Each named turn below is shown by a few rows before and after it. Which turns, in which order, take the first row of each later pair to the second? The first pair is answered.
q_109 (before -> after):
[ -3   5  21  -6 -24  17  -8   3  -6  -7 -23  -8 -34  -2 -10  17   9   8
  24  17   1 -21  29   4  13  33   0 -13 -25  -6  -2]  ->  [  1   8  22  -5 -29  17 -13   7  -5 -13 -26  -6 -20   2  -6  11  12  14
  30  14  -6 -28  24   1   8  27  -6 -16 -26  -9  -7]
[  9 -12   9   0 -13  24  -1 -10  10   5   8   3 -36  16 -28 -11   1  19
  28   4   7 -17   5  17 -16  41  21  12  -8  26 -13]  ->  [ 15  -7  10   5 -23  25 -14   1   9  -5   4   7  -9  21 -21 -19   4  30
  38   0  -6 -32  -5  11 -19  29  10   7  -7  21 -18]
[ 16  -2 -14 -12  20   6  25   1   1  16  12   6  -5  19 -18  19  -2 -17
  -2  -5  14   7   2  -1  -4   4  -7  11  -7  18  21]  ->  [ 27   3 -17 -10  13   9  13  13   0   7   9  11  17  24 -14  10   3  -8
   9  -7   3 -10  -5  -5 -11  -6 -19   6 -11  17  13]
[ 2  3  6  0 -6 14 -9 -7  4  1  0 11 -7 -1 -6  2  2  8  8 11 -7 -7 -2  1
  4  2 -1 -8 -3  1 -8]  ->  [ -1   2   9   2  -8  10 -13  -6   5  -3  -2   9  -2  -2  -3   2   4  10
   8  11 -10  -9  -5  -1   4  -1  -3 -10  -1  -2  -7]
q_912 (before -> after):
[  3 -15 -25  -5 -11  -9  15  13 -16  12  18  12  40  -4 -18   0  -2  12
  14 -28 -13  -6   1 -19 -19 -23 -13  13  -4  18  -4]  ->  [ -5 -20 -27  -3  -8 -14  14   8 -13  12  23   8  39  -6 -15   2  -4  10
   7 -32  -9   3  -1 -19 -15 -26  -7  14   2  16  -1]
[-10  13   4  -4  20 -36  22  19 -14   3 -14 -13   1 -22 -14  -8  14 -13
   7  -7   0   3 -24   9  28  11   6   2  20 -16   1]  ->  [  4  21   5  -8  13 -23  24  26 -17   3 -20  -5   3 -16 -20  -9  20  -9
  21   0  -6 -11 -18   6  26  16  -2  -1   7 -16  -4]
[-17   1   9   5  -5  -3 -15 -10   9   0   0  -3 -16  -2   2  -2   1   7
   4   7   3   1  -2   6  10  14   6  -6  -4   4  -8]  ->  [-15   3  13   5  -6  -1 -14  -7   9  -3  -3  -3 -14  -1   3  -3   2  10
  11   8   0  -3   1   5  10  13   2  -7  -6   3 -11]
q_665 (before -> after):
[  3 -12  -8 -23   6   0  -6   8 -17  -3   9   1  -1  -2 -24   0  11  -5
 -14  -7  -8   2   5  31  -2  -2  11  -3   3   0  -3]  ->  [  0  -8   2 -25   4  -2  -8   9 -19 -11   9  -5  -1  -6 -22   1  12 -11
 -13  -7  -8   1   4  31   0  -3  10  -4   5  -7  -4]
[-21 -13  -1   5  -7  -4  -8 -15  -2  28  -1 -18  -8   2  -1   9 -10   1
 -13  -1   6   6 -11  10  -9  13  17  -7  12  10  11]  ->  [-15 -13  -7   0  -2  -4  -6 -12  -6  30   4 -13  -1   2  -1  11 -10  -4
 -18  -5   5   8 -13   6 -13   8  18  -5  13  12  14]
[ 22   5 -14 -30  25  22  45  11 -33  12  28  16  18  14  -9  11  -8 -36
 -32 -12  -7 -11  16   9 -13  -7  -2  12  13  17  19]  ->  [  2  24  23 -27  10  10  42  10 -38 -24  16 -13   7  -8   9  12  -6 -52
 -22  -7  -8 -21  24  14   1  -8  -5   7  18 -18  13]
Then:
Between the rows of a pair lie 2 to 3 turns.
[ -3  18   8   5  -9   4 -14  -2   3 -11  -2  -1  11   3   4  -9  11  13
  25   3 -15 -15  -4   7   5  -2   0  -9  -2   0  -1]  ->  [  7  10  -9   1  -1   7 -12   0   3   4   4  12  17  12  -3  -9  11  17
  18   0 -14 -10  -7   2  -1  -5   2  -6  -4  13   4]
q_665 then q_665
[-25  -8  17  -2 -10  -2  -2 -20  19   7  -2 -20   8 -13  23 -11  13   4
  -8   5  -9   3  -6  10  10   4  19   7  22 -12   1]  ->  [-12 -20  -6  -3   0   6  -1 -18  21  31   7  -2  16   2  10 -12  10  17
 -15   2  -8  10 -12   5   2   5  20  10  17  11   7]
q_665 then q_665
[  0  10   3  -6  -3  13   2   4   2  10 -14  -7 -20   6  -3   6   8 -21
   8   4   4   8  16  14   6  12  -2   8 -10 -14   8]  ->  [ -9   1  -1  -2   0   8  -1  -4   5  17 -11  -7 -21   8  -4   3   6 -15
   3   4   8  18  11  16   8  14   4  10  -5  -8  10]
q_912 then q_665
[ 12   0  -8 -22  24  10  40  -4 -25  12  13   0 -21  -3 -10  21  -3 -52
 -23 -13   2  15  17   5  -4  -5  10   9  -5   3  16]  ->  [ 15  10  -2  -7  -2  -2   0  19 -24 -25   9   1  46   0  17   0   2 -26
  -4 -27 -26 -19  -8  -9 -15 -41 -15  -2   3 -18   1]
q_109 then q_109 then q_109
[-22 -23  -5 -22  27 -50  19 -23 -11 -10  10  -6  -1  -2   5  16  -8 -32
 -40 -24   5  24   7  10   8 -22  20  16  21  -3  15]  ->  [ -7 -10   2 -34  27 -35  37 -20 -20 -13   0  -6 -21  -3  -4  23  -1 -48
 -31 -13   6  13  23  13  11 -11  14  18   8 -12  13]
q_109 then q_665
[ 31  11   6  -7  13  12  28  14 -15   4  -2  14   0   8 -14   6   9 -25
  -8   4  -3 -20   8   1   0   3  -3  -2  -5  -7   7]  ->  [ 22  18  20  -1   3   5  17  16 -15 -15 -10   3   5   0  -1   1  12 -24
   1   3  -8 -28   5   1   2  -1  -8  -9  -3 -22   1]
q_665 then q_109
[ 21  28 -11 -16  10   0   5  -3 -19  -5  -9  16  -3   3   7  12  -4   3
  14  -1 -29   3   7 -15   2 -12   4   4 -15   5   4]  ->  [-11  22   5  -8   5 -20  -6 -16 -12 -16  -7  -7 -15 -11  20  12  -9   1
   8  -3 -21  17   2 -11  13 -11  16   2  -1  -7   6]
q_912 then q_912 then q_665
[-12  -9 -17   8  -5 -13  -5  -5   1  18  -1   0  10   9  -7  -6   9  16
 -15  -3  12  19 -16  16  -1   0   5   0  14   2   5]  ->  [-12   1  -7   1  -5 -19   0  -1  -9   2   0  -9  18   3   2  -4   9  -4
 -18 -10   7  16 -15  12   0 -11   2   4  21 -15   8]
q_665 then q_665
[ 23   7  -3  -4  13  22   0   1  13  13  -4  11   0  11  -9  -8  -2  15
  -5  -5  -9  -7   4   7  -6   4   1  -7 -10  -9   2]  ->  [ 21  16   8  -8  12  15   3   5   3  -3  -5   3   5   2   1  -5  -2  -2
  -7 -11 -13 -11   5   5  -2  -7   0  -4  -6 -28   1]
q_665 then q_665
[ -5  -6  24  27 -15 -10 -25 -30  28 -11   6  -7   8 -14  13 -13   4  22
   5 -11  -1   4  -3   2  -3   3  -2  -8  11 -10   3]  ->  [ 20 -13  -3  20  -7   1 -21 -22  24  10  13  15  26   4   1 -14   2  31
   2 -15  -6   0  -8  -5 -18  -2 -10  -5   6   9   6]
q_665 then q_912 then q_665
